Where one turn sends some rows of the set: a few examples, then the rows asked:
J_241: [  4 -11   8  11   9  12   7  18 -18  -2 -15 -12  11   1  18  -3  10 -16
 -15  14 -12 -18 -15  19  13   6   0  -6   4   3  -3]
J_588: [-12  -7  10 -14   8   2   4 -21  15   0   9  27   5 -29  -4   1 -25  -5
  -2  -3  10   3   8   1  -3 -10   4 -12   9 -11   7]
J_364: [ -3 -27   8   1   3   5  -6   1   4   5   8  21   3 -16  -4   7 -16 -18
  22  -5  -7 -23 -15  19   7  -2   3 -28  10 -27  -8]
J_74: [-14 -29  24  -2  -5   8 -15   4 -13   8  10   8  -3   3  21  -4 -18  10
   4  -7 -13 -11   9  18  -8  -3 -16  14 -22 -16  -8]
J_124: [-26 -33  -6   9   0   4  -5   0 -30  -4 -24   9  12  -7   7   3  -7 -12
  -7  -9  -2 -18   3  17  13  10  -1   7 -12  -9  -6]
J_355: [ -7  -1   7 -11   9   1   3 -22  16  -1  16  26   0 -27   0   0 -22  -4
  -6  -2   8   1   8   2  -2 -15   1 -13   8 -16   1]
J_979: [ -9 -34   5  16   9  -4   5   3 -19  13   2  28  12  -5  11   3  -2  12
   6   7   7  -1   1  21   8 -19   5 -12   9  -7 -16]
J_73: [ -9   4  18  -9  16  -5   1  -3  21  10  13  11  -4  -5  21   8  -6  -7
  14  -5 -14  -4   4  -1 -19  -7  -6 -20  11  17   3]
J_289: [ -4  10  16   7  18   1   8  10 -20   3  -7  -4  16   1  13   6 -10  -2
 -14  -7   0   3  11  13  -9   1  14  16   7   5  24]
J_921: [ -6  12  15   4  13   1   7   5 -18  -6  -8  -9  12   4  12   5  -4   0
 -11 -10  -3  -4  13   6 -12   3   8  20   3   5  23]
J_202: [-12 -27   7  21   7  -6   3   0 -16  13   8  26   8 -11  16  -1  -3  15
   4  10   1  -6   1  19   7 -24   2 -16   6  -9 -20]
J_368: [-11 -33   5  21   8  -6   1   2 -20   9   2  26   9  -9  16   1   0   7
   5   9   7  -5   4  22   6 -19   4 -15   3 -10 -23]
J_599: [ 10  14   3  14  -2  13  -6   2   5   8 -15   7  -2  -8   2  -9 -11   3
  -5  -2  -9 -16  11  -5   5   1 -14  13 -14   1 -12]
J_411: [ -3 -19  21  17   4  11  -5   3  -3  10 -14  -3 -15  -4  13   6  -3  -7
   9 -11 -11   0  21  -1 -38  -6  -9 -12  -4 -12  -8]
J_392: [-20 -28  -9   9   7  -3  -4  -6 -30   0 -24   9  15  -8   8   4 -13 -20
  -7  -5   5 -11   2  19  15   9   6   6 -12  -5  -9]
J_292: [  3 -17  11  -5  -3  -8 -12 -16  11  -6  -8 -10  11  -3 -11   3 -12  -8
   1   6 -11  -6  -2   2  -8  -8 -30   1   1 -13 -16]
J_316: [-25 -32  -6   7   5   4  -3  -4 -29   3 -23  13  15 -11   6   1 -14 -18
  -9  -6   4 -12   0  19  18   9   4   5 -10  -9   0]
J_985: [-13 -11   5 -10   3   1  -1 -28  21   2  11  22   2 -30  -2   3 -19  -2
   0 -11   7  -4  10   2  -4 -10  -1 -16   6 -12   5]
J_517: [ -2 -26   1   2  -1   4  -8  -1   4   1   7  20   1 -16  -4   9 -15  -7
  23  -6 -12 -27 -11  16   5  -7  -4 -27   9 -24 -15]
J_881: [ -1   9  15   9  17  -8   6   6 -24  -2  -6  -9  22   1  14   7 -13   0
  -6  -9  -5   0   9  18  -8   2  14  17   3   5  16]
J_972: [-27   1  30  -3  12   8  -4   8   2  -1  -2  -3  -1 -11  17 -12 -10 -30
  -9  -5  -9 -15   3   3 -16  10   2 -13   2 -12  30]
J_951: [ -5   8  17 -12  19  -9  -3   0  21  13  13  14  -2  -7  22   7  -7 -20
   6  -8 -13  -3  -4   4 -12   1  -4 -20  12  16  -1]
J_346: [-27   2  29  -7  12   4  -7   3   1  -1   2  -3  -3  -7  22 -17  -6 -27
 -13  -7  -6 -12   5   3 -19   7   0 -10   2 -12  27]
J_17: [ 12 -21   8   5 -16  -8  -1  11   9  20   5  -4   1  -2  -8  -4  -9   8
  -6 -17  -1  -9   6  21 -14  -1  -5   6   2 -23 -12]
J_763: [  3 -14   8  12   2  13   5  15 -17  -8 -16 -12   9  -6  17  -6  11 -14
 -19  11 -11 -20 -12  16  11   4   5  -9   3  -1 -14]
J_48: [  2 -10   6  13   6   7   8  15 -13  -5 -15 -19  13   1  21  -4  14  -9
 -13   8 -11 -20  -9  23  10   7  -1   0  -3   8  -3]
J_421: [ -9 -18  14   6  -7  -1 -26 -15  16  11 -14  -4   9 -23  15 -11 -20  -5
   5  -5  -7   0  14  15 -17  -3  -6  -5 -13  14 -12]
J_40: [-10  -4  10 -15  11   2   7 -28  13  -4  15  20   2 -25   4  -4 -22  -2
  -7  -3   6   4   7   0  -3 -15   0 -11   6 -13   7]
J_263: [ -6   4  21  -8  19  -6   3   4  22  14  11  12   1  -7  21   9  -6 -15
   9  -1 -11   0  -2   4 -14  -2  -1 -22  15  19   1]
J_661: [  1  -1  21  24   7   7  -5 -10   4  13   3 -22  -8 -12   3  14 -16  -3
   7   3  -7 -16   2  12 -10  -4  -4  10 -19 -23   9]
J_873: [-22   3  29  -1   7   6  -2   5   9   1   2 -10  -4 -13  18 -12  -3 -23
  -5 -12 -11 -20   4   5 -20  10   0 -11  -1  -9  30]
J_250: [-11 -37  -1  21   4  -6   2  -2 -14  10   2  18  12  -6  10   7   0  18
   5   2   7  -6   6  25   8 -17   4  -9   3 -11 -17]
J_148: [-26 -31 -11  10   8  -2  -2 -10 -26   3 -20   9  13  -8   6  11 -18 -19
  -6 -11   1 -10   4  17  17   7   4   2 -11 -11  -7]
J_453: [  6 -10   8   9   6   8   4  14 -20  -8 -16 -16  10  -1  16  -8  11 -18
 -18  14  -8 -19 -14  17   8   5   4  -2   2  -2  -6]
J_329: [-29  -2  30  -2   9   4  -2   4  -2  -4  -3  -9  -1  -5  17 -19  -3 -27
 -13  -7  -4 -14   6  -2 -17   9   2 -11   2 -17  24]
J_564: [  1  10  16   5  17  -7   4  11 -23   2  -4  -9  15   4  16   3  -8  -5
 -10  -9  -3  -1   8  16 -15   3  15  16   6   3  21]
J_736: [ -2 -20  16  13  10   7  -4 -12   6  14 -10   1   5   4  22   0   7 -11
  -5 -19  -3  -4  10  15   8  11 -34  -1 -19  -4 -11]
J_743: [ -5   6  20 -11  15 -11   1   4  16  16  11   9  -1  -6  24   6  -6 -15
   8  -9 -17  -6  -7   5 -15   4   2 -17  10  22  -2]
J_227: [ -3 -22   5   5   4   2 -10  -1   1   5  11  23   0 -16  -2  12 -19 -18
  21 -11  -5 -23  -8  20   6  -3   5 -25   8 -32 -12]
J_173: [ -2 -19   6   2   3   4 -10  -4   5   8   9  20   0 -13  -3   8 -16 -20
  21 -20 -10 -24 -10  15   7   0   4 -27  13 -28  -9]

J_364 -> J_588
J_148 -> J_202
Where do these go?
J_421 -> J_411
J_873 -> J_921
J_368 -> J_227

Where one turn sends some rows of the set: a few examples, then the rows asked:
J_931: [ -7   8 -12   0   4  -7  -2  -5  -4  40   2  -9   8  20]
J_732: [-29 -20   1  32   8  -1  -9 -20 -12   1   5 -12  -6  22]
J_680: [ 10  -8 -15  19  19 -15  27 -15 -11   6   7 -18  -1   3]
J_540: [-41 -16  -2  10   5  -7  10  -9 -10  26  25  -7   4   8]
J_309: [-28 -15  -2  25  -3   8   6 -10 -11  34   8 -12  -7  -8]
J_465: [ -8   0 -13 -18   4 -12  12  -8   7   5  16 -13   0   7]
J_466: [ -6   9   3  20  19 -14  16   0   1  14  10  -1   0   6]
J_213: [-24 -19 -25   3   9   1   0 -14 -29   9   6  10   5  15]
J_700: [-25  -6 -41   7  -9   6  18 -11  -7  29  10 -11  -2  11]
J_502: [-27  -4 -33  10  15  -1  -7 -16 -14   1   9 -14  -1  31]
J_479: [-11 -13 -42   7  -7 -13  -4 -16  -9  34   9 -18  -1  10]
J_617: [ -1 -15 -12  19  17 -18  21   3   6   5  14  -1   9   4]
J_508: [  9 -16 -24  20   6   3  -4 -16 -18   8 -17 -14  -1  11]
J_190: [-28  -1 -21   7  -1   9  23 -25  -5  11  17 -28 -10  11]
J_742: [-14   6 -24  -7  -3  16   9 -27  -8  23  11 -13  -5   6]
J_573: [-27 -25 -15   3   1 -21   3 -24  -7  20  27 -14   9  21]
J_785: [-20  -8  -9   8   7   4  -1 -26   8   5  21 -35  -7   4]
J_761: [-14  -1  -9   7  -1  -1   6 -14  -6   5  -4  11   6  37]
J_721: [-19 -16 -11  17   2  21   3 -20 -12  -6  -1  -3 -11   4]
J_67: [-12 -14   0   8  16 -20 -11  -4  -7 -10   6 -10  -2   8]
J_902: [  1 -31 -11   9  12 -14   0 -12 -11  30   6 -24  16   8]
J_351: [  2  -9 -21  29  10  -8  23  -5   4  20   3  -1  13  22]
J_469: [ -4 -24 -20  19   6  -2 -11   3  -3  10 -10   5  10  13]
J_358: [-17  -1 -33  16  -3   0  -7 -10  -9  -3  -3 -12 -21   9]
J_824: [ -4 -15 -19   6   3 -23   6 -20 -11 -14   2 -15  -5  25]
J_450: [-25 -19   4   8 -11   3   6 -20  -5  30  14   7   3   6]
J_720: [  6   1  -8  30  24  -1  14  -7  -7  23   0 -15   6   6]
J_854: [-32 -22 -33  12   0 -18   6  -3  -5  26  21 -16   4  10]
J_435: [-24 -20 -14  23  -3 -18 -11  -7 -24  13   1   4 -11  10]
J_464: [ -3  -2   2  18 -14   3  10 -18   9  28  -6 -14  -3  20]
J_928: [ -9   8   7  10  12   7  -3 -18 -17   7  -7  -4  -2  20]
J_711: [ -5 -17  12  -1  -4 -20  17 -23  -8  13  11 -14  -4   7]
J_566: [  3 -24 -22  10   3   3   6 -10  18  10   3 -28   8  10]
J_85: [-22 -16 -15  26   0   0   8 -17  -4  16  12 -38 -15  -5]
J_445: [  2   7 -13  19   6 -18  32 -15  -5  12   6  -5  -3  22]
J_439: [-15 -21  -9  26 -10  -1 -11 -11   9  25   6 -18  -9  -7]

J_931 -> J_465
J_466 -> J_617
Where do these go?
J_824 -> J_508
J_502 -> J_358
J_785 -> J_439
J_309 -> J_540

